One vector is turned by the same rotation once a tick. Each row is the vector after some number of ticks, and that number follows the row.
The counts run from 0 to 517.
-112 117 -4 -321 -248 167 -32 -103 -113 -36 -230 -150 -40 -62 -245 23 54 121 22 384 -284 -217 -173 21 171 72 260 -173 180 117 -103 208 -163 -221 -126 -47 -27 35 -29 -81 -218 -> 497
118 95 234 -44 -94 137 -167 -149 -107 -161 -114 150 -165 95 -165 -43 -6 24 37 -137 -369 -80 -130 -174 125 232 185 -121 -175 -143 -118 253 -119 -444 -235 -64 76 212 -75 172 -164 -> 132
-40 88 -105 -76 -285 123 65 91 118 201 -367 -178 45 -53 151 99 192 256 -144 136 -277 -113 -77 113 215 204 102 -25 86 81 -318 90 37 -77 -102 -122 -67 180 -118 63 165 -> 500
177 -173 64 -115 -167 -35 -177 3 -82 -36 -79 97 -169 -154 -2 -158 68 7 -118 35 -430 -142 -211 25 65 20 186 -128 -129 -229 -159 129 241 -452 67 -62 -41 36 -118 196 -31 -> 329
73 339 -54 -195 -167 206 -184 -169 -259 -49 45 -195 -306 -135 17 165 90 85 -69 305 -229 -176 39 -74 94 -16 353 -193 -82 -51 -142 91 80 -36 60 -52 -48 -197 -76 -76 -68 -> 279
-24 54 -29 49 -190 100 144 -149 183 105 -175 -264 14 -52 112 82 107 163 -42 -299 -55 -83 -88 464 197 107 144 -9 142 -197 -106 -47 46 -165 -62 -176 -120 13 -177 59 208 -> 175
367 0 24 -191 11 39 -88 -103 -85 73 1 21 253 -25 -165 -57 164 257 146 53 -146 -29 -220 -45 230 36 181 -26 105 -266 -255 161 -138 -64 -175 60 206 -35 186 403 -54 -> 378
250 403 288 -39 -9 7 44 -448 -37 76 156 -6 -106 196 157 147 135 7 -140 -236 63 -142 38 -3 51 206 260 -64 -1 -274 -212 -17 -200 -12 -25 -10 77 63 -264 38 -205 -> 67
-162 3 27 -202 -81 11 62 -310 -313 66 -129 -459 -239 49 -188 -75 154 131 284 199 -87 -132 -110 -8 210 172 91 -114 -32 -182 -228 200 -97 -36 -162 -81 -65 -25 -102 -162 116 -> 492
-43 36 102 23 -43 225 -121 -209 -140 51 -70 -137 16 -178 28 -13 -27 75 -48 -101 -109 92 -242 199 96 8 496 -251 324 -110 -64 -18 -104 -434 3 12 -51 -108 -156 -47 -180 -> 173
162 -110 267 22 -94 -126 -40 -22 -28 122 -38 -201 62 301 -55 -70 336 19 10 89 55 -80 -242 -76 139 88 51 -26 31 -187 -462 49 -178 20 -99 38 185 122 -232 63 -38 -> 380
240 -273 60 -98 -53 -173 -76 -204 -159 115 -35 -9 -269 -193 -213 98 142 -6 230 -162 -206 205 -1 -21 -16 237 122 -166 -49 -387 -183 105 195 -398 -17 -72 20 -106 -10 172 10 -> 21
23 139 92 108 127 91 -104 -171 -46 9 -4 -246 -148 -97 115 -107 -28 398 47 -32 -296 -242 -8 59 301 110 -10 -157 -104 -156 -218 291 31 -3 -286 133 63 213 -3 275 80 -> 266
172 -7 225 -121 -90 79 -76 -22 -100 -243 18 -37 92 52 -112 -157 57 -6 8 142 -376 -208 -295 -49 94 0 264 -107 96 -92 -203 298 128 -230 -183 -65 55 34 -58 200 -92 -> 189
137 70 342 115 -80 -25 -19 -79 18 -157 -194 117 -149 37 -57 26 33 31 15 -278 -330 -46 131 -88 139 283 64 53 -84 -181 -87 305 54 -202 -177 -87 132 252 -236 136 56 -> 133
137 -259 130 -64 97 5 -381 35 -132 77 79 -299 -122 -206 -51 -29 111 152 11 248 -257 -28 8 -42 276 -2 224 -67 -152 -233 -212 212 228 -201 -112 41 153 -133 22 173 58 -> 464
235 55 64 -167 80 1 -149 93 -48 142 -8 -220 73 -127 -171 -211 146 194 -32 33 -270 -33 -95 -40 316 68 -41 -107 -214 -146 -387 221 -91 66 -284 29 125 -38 -101 177 -119 -> 517
19 127 97 89 21 5 28 -106 -81 364 -193 -67 -170 -33 251 99 1 -64 -22 2 -136 59 -181 157 30 333 257 -167 385 33 -232 -63 69 -244 167 26 79 48 -103 -82 -52 -> 34
202 291 170 20 -18 -35 108 -270 110 77 200 -141 -148 157 85 211 211 173 -17 -263 -64 -279 74 134 209 153 12 -43 -83 -203 -242 -17 -132 92 -226 67 -45 7 -142 237 -78 -> 68
307 203 26 -117 -111 -66 -20 -316 73 2 25 -111 -207 164 212 87 154 42 -186 -431 -185 -55 117 -23 -38 189 218 15 -56 -170 -154 -38 -42 -139 107 -64 -44 -10 -206 -90 43 -> 63
154 -35 -114 -165 -245 18 -37 77 -18 -77 -126 -415 5 -95 -14 -97 193 144 -191 92 -363 -107 123 -7 218 49 65 -123 -85 -57 -227 208 284 -222 -195 -70 -100 207 -84 61 33 -> 192
117 363 118 9 4 196 -73 -116 -126 287 46 85 -68 -127 34 290 22 35 -80 184 -108 -183 -22 31 -97 171 395 -259 208 137 -217 32 31 -244 22 -51 45 -34 -50 71 -317 -> 284
165 -82 282 249 76 55 16 -81 -89 84 43 -347 -103 -85 -44 133 109 6 140 -72 -68 -9 166 137 204 275 -32 -85 18 -277 -171 247 161 -204 -279 -29 15 272 -65 190 189 -> 405
1 107 157 -116 -150 17 122 -231 -112 60 -251 -23 -261 262 -74 153 115 10 155 139 -209 36 44 -130 67 316 138 -57 271 18 -260 162 -95 -88 106 -100 102 15 -170 -295 -44 -> 359
73 -19 184 -11 -346 -41 12 -107 -170 46 -185 -91 -201 251 119 412 276 -148 45 20 -36 -127 62 17 266 245 -44 -84 -24 -240 -247 -51 91 -62 199 -100 -74 -86 -148 -23 140 -> 84
-128 160 -133 -99 4 250 -222 -44 -52 97 -42 -17 -230 -136 86 303 -3 222 41 -73 -246 -24 -81 214 214 141 213 -440 45 -116 -218 -57 9 -154 -39 31 -13 -204 160 77 -149 -> 90
251 182 168 -29 -40 25 10 -254 -33 100 116 -134 -207 -184 -175 -68 14 0 128 -146 76 59 -112 92 -208 164 438 -80 106 -118 -48 219 -204 -348 -76 -165 -41 -78 -41 38 23 -> 428
67 175 108 124 44 -75 -38 -228 -93 356 -62 49 -319 -95 130 216 39 139 -9 -243 -228 15 -73 59 -123 193 115 -348 157 -195 -223 -54 233 -109 70 87 21 76 -157 129 -132 -> 478
32 347 103 -64 -222 25 -29 -187 55 -1 141 -313 -271 15 259 116 233 265 -182 98 -100 -470 138 32 112 -20 206 -97 -112 -50 -38 -13 10 46 81 57 -68 -108 -310 76 0 -> 200
56 164 19 -109 -322 128 193 -35 117 187 -414 11 -32 165 39 111 97 71 -36 -105 -319 -49 -220 92 5 243 128 -13 185 6 -285 86 -55 -115 -42 -193 -19 213 -267 -32 18 -> 499
20 111 -52 -71 -166 -72 101 -43 -153 205 -276 -256 -362 81 -22 46 176 185 217 165 -208 -172 -13 -55 227 291 -62 77 -45 -16 -237 235 62 115 90 -55 -37 -156 91 -25 294 -> 356
276 165 29 -203 -216 34 -264 -37 -83 129 -40 183 -133 123 240 391 120 -7 -191 -159 -255 -68 -14 -17 150 89 213 79 -82 -321 -75 74 63 -210 318 -130 52 -14 -188 85 -1 -> 5
233 431 230 178 200 24 69 -171 -232 416 112 22 -108 -103 96 -5 -9 -113 -7 -131 -266 -15 21 -82 58 147 218 -189 156 -122 -277 56 165 -61 140 -56 38 59 -174 48 -48 -> 342
196 168 75 159 110 97 -28 91 94 304 145 -286 44 -185 -17 209 130 68 57 29 -5 -65 93 153 233 163 233 -180 -7 -14 -256 85 16 -56 -249 -121 -125 -224 60 339 -36 -> 151
17 177 -109 -236 -53 48 -113 -122 -134 247 134 -172 44 -137 196 84 175 285 -72 -27 -143 -249 61 98 313 -143 206 -52 -30 -276 83 -94 237 -160 232 145 6 -59 -49 223 1 -> 394
93 -61 238 116 -55 -138 133 -171 -216 270 33 -420 -286 76 -2 58 159 -26 152 -18 120 -91 -108 113 -29 257 61 19 74 -199 -160 89 13 -285 -38 -75 -103 123 -66 57 319 -> 487
107 436 -153 58 100 115 33 -126 -248 244 221 -33 15 -172 77 133 12 186 21 -52 -308 -157 39 -39 156 38 196 -294 123 -120 -201 73 176 -117 5 -30 -33 13 57 159 -106 -> 341
305 -193 288 98 22 -190 -111 88 12 127 -94 70 -124 58 103 47 53 -60 -39 -128 -268 -33 -49 115 175 194 -136 67 -8 -237 -285 170 41 -155 -179 -29 151 149 -22 309 253 -> 462
229 60 161 103 41 123 -10 -87 32 249 -3 -28 78 -36 62 186 4 -147 -69 -80 -39 148 -186 228 13 238 456 30 247 -86 -124 43 -99 -343 56 -210 -17 -71 -20 53 46 -> 231
94 43 189 128 60 66 -122 33 -24 290 141 -188 -121 47 -127 -76 -14 92 105 -108 -264 -244 -71 24 333 148 33 -5 -181 -94 -174 45 -130 -124 -330 20 -39 -94 134 374 -158 -> 73
217 204 219 164 223 -57 55 -106 -122 157 -74 -107 -26 79 -16 -175 51 71 63 -150 -311 0 13 -55 265 224 -29 93 -5 -240 -373 303 -86 34 -180 -93 108 229 -225 -8 14 -> 129
